Each row is where one point has got to under a steady rotation. How many ticks took it there?
The counts run from 0 to 455.
0.11; -2.09; 0.41; 1.91; 1.32; 1.55; -1.85; 0.63; -0.24; 0.08; -1.60; -1.12; 1.46; -1.67; 1.69; 1.28; -0.79; -1.90; 0.60; 3.11; 0.12; 1.07; -1.18; -2.97; 0.75; -1.59; 1.41; 2.87; 1.23; 0.32; 0.17; -0.76; 1.01; 0.32; -2.91; 1.58; -0.42; 0.06; -2.73; -0.96; 0.63; 1.82; 0.88; -0.59 => 379
0.37; -0.26; -0.67; 1.51; -1.62; 0.45; 1.06; 1.46; 1.55; -0.39; -1.69; -0.14; -2.21; 0.55; -0.09; 1.21; -0.02; -1.96; 0.95; 1.08; -2.06; 2.84; 0.57; 0.62; -1.81; -1.37; 0.89; -0.76; 0.44; -3.96; -0.48; -1.39; 0.63; -1.32; -2.09; -0.46; -2.71; -3.61; -1.29; -0.74; -1.91; 1.11; -1.56; 0.80 => 217
-1.60; -0.16; -1.12; -1.10; 0.82; 1.38; -0.28; -1.58; 1.74; -1.37; 1.13; 1.89; 1.14; -1.96; 1.19; 1.19; -1.14; -1.97; 2.61; 1.52; -0.08; 0.68; 0.59; -2.72; -0.27; -0.32; 1.00; -0.13; 0.73; 2.61; -1.18; -2.77; 2.22; 1.51; -0.91; 1.92; -0.22; 1.52; -1.85; 1.69; 0.17; -1.88; 0.73; 0.67 => 87
-0.95; 2.11; -1.01; -0.79; -1.31; 0.39; 2.15; -2.48; 1.95; 1.09; -0.82; 1.83; -0.38; 0.57; 2.59; -0.12; 1.10; -1.28; 3.42; -0.63; -0.05; 0.63; -1.29; -0.62; -0.82; 0.88; -0.21; -3.19; 0.57; -1.92; -2.13; -2.53; 1.74; -0.66; -2.05; -0.88; -0.58; -0.39; -0.28; 0.32; -1.81; -1.56; -2.39; -0.52 => 266
-0.88; 1.66; 1.38; 1.77; 0.40; 0.57; -0.71; 1.25; -0.03; 0.06; -1.74; -0.50; 0.48; 0.73; 1.75; 2.15; 0.00; -0.83; 1.10; 4.01; 3.54; 1.92; -0.18; -2.73; 1.04; -2.43; 0.01; 2.19; 0.60; -0.56; 0.30; -0.34; -0.20; -0.28; 0.18; -0.69; -2.16; -0.58; -2.09; -0.07; 0.51; -0.07; 2.07; -1.25 => 143
0.86; -1.32; -1.67; -0.74; -1.21; 0.07; 1.58; -0.68; -0.01; -0.82; -1.02; 1.36; 0.29; 0.56; -0.50; -0.16; -0.60; -1.52; 1.88; -0.74; -1.65; -0.22; 0.42; -1.03; -0.26; 0.95; 2.18; -2.05; -0.51; -0.33; -0.29; -4.05; 1.80; -0.08; -2.66; 0.73; 0.22; -1.22; -2.95; 0.04; -1.79; 0.05; -3.92; 0.38 => 26
2.20; 0.84; -0.96; 2.40; -0.85; -0.58; -1.53; 1.79; 0.05; 2.00; -4.27; 0.65; -1.14; 2.39; 0.80; 1.05; 0.88; 1.23; 0.12; 2.86; 1.64; 1.29; -1.00; 0.18; -0.06; -2.73; 1.11; 1.85; 1.20; -0.89; -0.77; 0.08; -0.82; 0.62; -0.85; -1.56; -1.48; 0.50; -0.76; -0.99; 0.48; 0.39; 0.34; -1.46 => 173
0.22; 1.43; -2.02; 0.59; -2.30; 0.79; 2.19; -1.81; 0.78; 1.35; -1.79; 2.21; -1.09; 1.94; 0.49; 0.28; 1.38; -1.11; 1.40; -1.92; -0.81; 1.63; -0.30; -2.80; 1.56; 0.90; -0.61; -0.09; 2.51; -2.81; -1.14; -0.84; 0.46; 1.81; -2.27; 0.24; 0.09; -0.35; -0.23; -0.69; -0.68; -1.98; -3.15; -0.78 => 11
1.55; -1.28; -3.41; 0.78; -2.05; -1.10; 0.17; -0.28; 1.93; 0.07; -1.87; 2.59; -2.00; 1.16; -0.73; -0.92; -0.48; -0.50; 1.23; -0.93; -2.29; -0.68; 1.36; 0.78; -0.88; 0.50; 1.60; -0.87; 0.63; 0.18; -1.35; -3.18; 0.77; -0.31; -2.53; -1.15; -0.03; 0.64; -0.68; 0.95; -0.38; -1.25; -3.16; 0.72 => 250
1.38; 1.20; -2.47; 4.82; -0.84; -0.35; -0.22; 0.68; -0.44; 2.23; -3.45; 1.53; -0.26; 2.81; 0.72; 0.43; -0.11; 1.14; -0.62; 0.74; 0.36; -0.56; -0.41; 1.06; 0.47; -2.39; 0.07; 1.78; 2.76; -0.27; 0.69; -0.65; -0.32; -0.18; -1.95; -1.39; -1.04; -0.09; -1.27; -0.62; -0.03; 0.16; -1.71; -0.85 => 425
-0.16; -0.47; -1.67; 3.53; 0.22; 0.37; -2.17; 0.18; 0.57; 1.33; -1.50; -0.01; 0.26; -0.32; 0.99; 0.85; -0.58; -0.62; -0.57; 1.71; 0.24; -0.77; 0.95; -3.14; 1.03; -1.94; 0.07; 4.59; 2.75; 1.36; -0.16; -0.30; 0.36; 2.06; -0.87; 1.43; -1.13; 0.81; -0.98; 0.14; 1.46; -0.97; 0.67; -0.74 => 383
0.87; 0.85; -2.74; 4.46; -2.32; -0.29; -0.27; 0.53; 1.53; 1.61; -1.24; 0.96; -2.62; 1.27; 0.25; 0.32; -0.05; -0.80; -0.46; -0.90; -1.96; 0.37; 1.53; -0.21; -1.16; -1.49; -1.08; 2.53; 3.01; -1.52; 0.13; -0.16; -0.53; 0.25; -1.06; -0.39; -1.75; -1.94; 0.17; 0.54; -1.38; -1.44; -2.31; -0.27 => 211
-0.53; -0.77; -1.07; 0.16; 1.43; 1.76; -1.80; -0.95; 0.60; -0.13; 0.69; 0.83; 1.34; -2.10; 2.44; 0.10; -1.66; -1.67; 1.89; 2.46; 0.85; -0.24; -0.85; -2.26; -0.92; -0.60; 0.86; 0.73; 1.30; 4.35; -0.94; -2.15; 1.98; 0.83; -1.39; 2.11; 0.89; 1.61; -2.47; 1.42; -0.22; -0.30; 0.65; -0.57 => 107
-0.73; 1.46; 1.78; 1.35; 0.60; 0.56; -0.86; 0.60; -1.24; 0.00; -1.12; 0.28; 0.75; 0.74; 2.59; 1.24; -0.52; -0.13; 2.11; 4.28; 4.08; 0.64; -1.64; -1.18; 1.21; -1.24; 0.15; 1.45; -0.28; 1.14; -0.11; -1.44; 0.35; -1.06; -0.07; -0.14; -0.68; 0.33; -3.75; 0.49; 0.41; -0.07; 1.67; -2.10 => 123
-0.30; -0.80; -2.27; 0.24; -2.14; 0.87; 0.80; -2.67; 1.17; -0.62; -0.20; 2.08; -0.57; -1.19; 2.06; 0.32; 0.47; -1.07; 2.58; -1.07; -3.45; 0.19; -1.40; 0.94; -1.05; 1.17; 0.43; -1.74; 1.68; -1.77; -1.59; -2.18; 2.02; 0.44; -1.62; 1.24; 0.78; -0.24; -0.98; 0.76; -1.84; -0.92; -1.70; 0.28 => 35
-0.72; 1.09; 0.17; 2.45; -0.63; -0.07; -1.76; 1.94; 0.64; -1.04; 0.09; 0.13; -0.92; -0.11; 0.38; 1.78; -0.98; -0.52; 0.22; 3.49; 1.74; 0.82; 2.22; -2.22; -0.26; -2.50; 0.03; 3.96; 0.44; 1.40; -0.27; -0.70; -0.11; 0.86; 1.53; 0.95; -1.83; -0.97; -2.46; 1.19; 0.12; -1.06; 1.90; -0.73 => 140
-0.72; -1.39; -0.66; -0.73; -0.20; -1.04; -0.01; -1.10; 0.77; -2.04; 0.30; 1.59; -0.39; -0.45; 0.03; -0.59; -1.34; -2.18; 2.43; 0.19; 0.64; -0.91; 2.00; -2.86; 1.36; 1.76; 1.07; 0.70; -0.04; 2.08; -0.67; -3.25; 1.22; -1.27; -1.94; 0.01; 1.18; 1.11; -3.49; 2.41; 0.22; -2.20; -1.35; -0.62 => 301
0.97; -2.02; -3.24; 1.97; -1.19; -0.15; -0.28; -0.03; 1.77; 0.67; -1.65; 1.13; -1.75; 0.12; -0.56; -0.71; -0.71; -2.21; 0.21; -0.78; -3.14; 0.46; 1.47; 0.01; -0.90; 0.06; 0.89; 0.31; 2.46; -1.49; -0.69; -1.67; 0.34; -0.88; -4.13; -1.00; -0.60; -0.10; -0.20; 0.20; -0.61; -0.39; -3.31; 0.88 => 229
0.25; -0.55; 0.49; 3.00; -0.34; -0.28; -1.53; 1.41; -1.29; -1.18; -2.19; 0.32; -0.23; 1.20; 0.14; 2.22; -0.53; 0.46; 0.46; 3.19; 1.93; -0.36; 0.78; -1.42; 2.33; -1.70; 1.19; 4.09; 0.74; 0.51; 0.32; -1.18; -0.81; -0.24; 0.31; 0.51; -0.45; 0.12; -3.68; 0.35; 0.71; -0.29; 1.32; -1.65 => 374
1.14; -1.40; -2.64; 3.11; 0.72; 0.61; -1.43; 1.09; 0.56; 2.03; -2.56; 0.42; 1.07; 0.50; 0.07; 0.38; -0.85; -0.49; -1.05; 1.41; -0.39; -1.18; 0.77; -2.28; -0.08; -2.47; 1.79; 2.45; 1.93; 2.34; 0.54; -1.77; 0.63; 1.92; -2.53; 0.70; -1.12; 0.51; -1.75; -0.76; 0.70; 1.14; -0.85; 0.27 => 402
-0.13; -0.98; -0.47; -0.70; -1.29; 0.52; 0.71; -1.43; -0.22; -2.37; 1.28; 1.29; -0.87; -1.04; 0.80; -0.73; -1.50; -2.50; 2.90; -0.30; -0.94; 0.17; 0.13; -0.58; -0.56; 1.55; 1.21; -1.20; 0.36; 0.67; -0.50; -2.89; 2.08; -2.07; -2.74; 0.68; 1.24; -0.55; -3.27; 1.96; -2.19; -0.80; -2.93; -0.23 => 279
1.11; 0.08; -1.18; 2.22; -1.04; 1.14; -2.21; 2.59; 0.19; -0.17; -0.58; 0.15; -1.54; 0.35; -0.75; 1.23; -1.00; -0.64; -0.72; 2.76; 1.10; 2.29; 1.95; -2.78; -0.57; -3.00; 0.74; 4.06; 2.06; 2.00; 0.08; 0.22; -0.14; 1.54; 0.05; 1.69; -1.18; -0.77; -1.73; 0.38; -0.13; -0.08; 0.20; -0.22 => 160
-1.37; 1.66; 0.11; 3.40; 0.06; -0.14; -1.52; -1.00; 0.74; 1.29; -1.40; -0.12; 0.41; -0.54; 2.62; 1.13; 0.72; 0.44; 1.04; 2.37; 1.82; -1.56; 0.29; -2.99; 1.05; -1.53; -0.94; 3.80; 1.25; 0.84; -0.72; -1.14; 0.55; 1.29; 1.24; 0.78; -1.24; 0.11; -1.36; 0.56; 0.44; -2.27; 1.64; -1.76 => 364
-0.53; -1.46; -0.07; 1.84; 1.96; 0.69; -2.56; 0.18; 0.18; 0.32; -0.52; -0.70; 1.40; -1.87; 2.31; -0.01; -1.45; -1.44; 1.18; 3.44; 0.90; -0.95; -0.90; -1.92; -1.37; -1.24; 1.20; 1.97; 0.47; 3.17; -0.35; -1.75; 1.34; -0.93; -2.52; 0.43; -0.71; 0.81; -2.84; 0.96; 0.29; 0.65; 0.64; -1.07 => 127
-0.56; -0.06; -1.61; 1.32; -2.73; -0.33; 0.76; -1.63; 0.07; -3.08; 1.30; 3.01; -1.54; -0.53; 0.25; 0.65; -1.22; -0.82; 2.44; -0.23; -1.34; -0.40; 1.39; 0.09; 1.17; 1.51; -0.45; 1.14; 1.83; 0.33; -0.13; -2.17; 1.12; -0.47; 0.82; 1.67; 1.16; 0.55; -2.64; 2.56; -0.93; -3.04; -0.30; -0.03 => 59
1.14; -1.60; -2.63; 0.24; -1.71; 0.38; 1.20; -0.20; 0.40; -0.47; -0.47; 1.13; -1.07; 0.42; -1.33; -0.05; -0.91; -2.37; 0.18; -1.89; -2.26; 0.95; 1.79; -2.80; 0.51; 0.30; 1.32; 0.42; 1.41; -0.45; -0.32; -2.26; 0.85; 1.28; -3.21; 1.54; 0.17; -1.41; -1.87; -0.03; -1.21; -0.30; -4.21; 0.69 => 7
-0.89; -0.10; 1.38; 1.10; 0.48; 1.87; -1.61; -0.46; -0.92; -0.98; 0.01; -0.63; 0.83; -2.03; 3.16; 1.35; -0.53; -1.28; 1.76; 3.39; 1.23; 1.18; -2.48; -2.75; -0.28; -0.83; 0.79; 2.01; 1.00; 0.77; -0.75; -0.66; 1.64; 0.01; -1.11; 2.26; 0.47; -0.63; -3.26; 0.03; -0.72; 1.16; 1.35; -1.91 => 358
-2.65; -0.17; -0.23; -0.61; 0.59; 0.77; 1.12; -2.03; 1.90; -2.20; 1.08; 1.31; 0.63; -1.57; 1.43; 1.27; -0.81; -3.07; 3.43; 1.06; -0.65; 0.48; 0.67; -1.93; 0.30; 0.59; 0.52; -1.08; -0.46; -0.08; -0.47; -3.31; 2.57; -0.09; -1.24; 0.84; -0.88; -0.34; -2.44; 1.57; -0.82; -1.72; 0.21; 1.19 => 66
0.41; -0.29; -1.19; 1.46; 1.35; 1.22; -1.77; 1.48; 2.20; 2.17; -2.48; -0.62; 0.35; -0.65; 1.30; 1.07; 0.24; -1.52; 0.01; 3.32; -0.02; 1.41; -0.12; -2.63; -2.27; -3.22; 1.55; 1.08; 0.70; 0.30; -1.35; -1.59; 0.67; 1.72; -2.25; -0.48; -2.87; -0.88; -0.22; -1.19; -0.40; 1.43; 0.33; 0.56 => 167
-0.10; 0.75; -0.80; 3.27; -0.03; 0.99; -1.48; -0.19; 0.64; 1.28; -2.90; 0.67; -0.43; 0.06; 2.63; 1.97; 0.92; -0.11; 0.69; 2.48; 0.61; 1.49; -1.37; -1.79; 1.39; -2.41; -0.73; 3.10; 2.94; -1.67; -0.56; 0.62; -0.34; 1.75; -0.02; 0.78; -1.41; 0.97; 0.02; -1.07; 1.17; -0.34; 2.19; -1.25 => 386
-0.06; -1.08; -1.36; 3.14; 0.69; 0.79; -2.24; 0.25; 0.69; 0.90; -1.04; -0.24; 0.34; -1.15; 0.89; 1.10; -0.63; -1.15; -0.70; 1.52; -0.27; -0.74; 1.04; -3.58; 0.52; -1.94; 0.54; 4.23; 2.12; 1.90; -0.30; -0.65; 0.36; 1.72; -1.37; 1.53; -1.10; 0.28; -1.70; -0.07; 1.19; -0.27; 0.55; -0.33 => 382
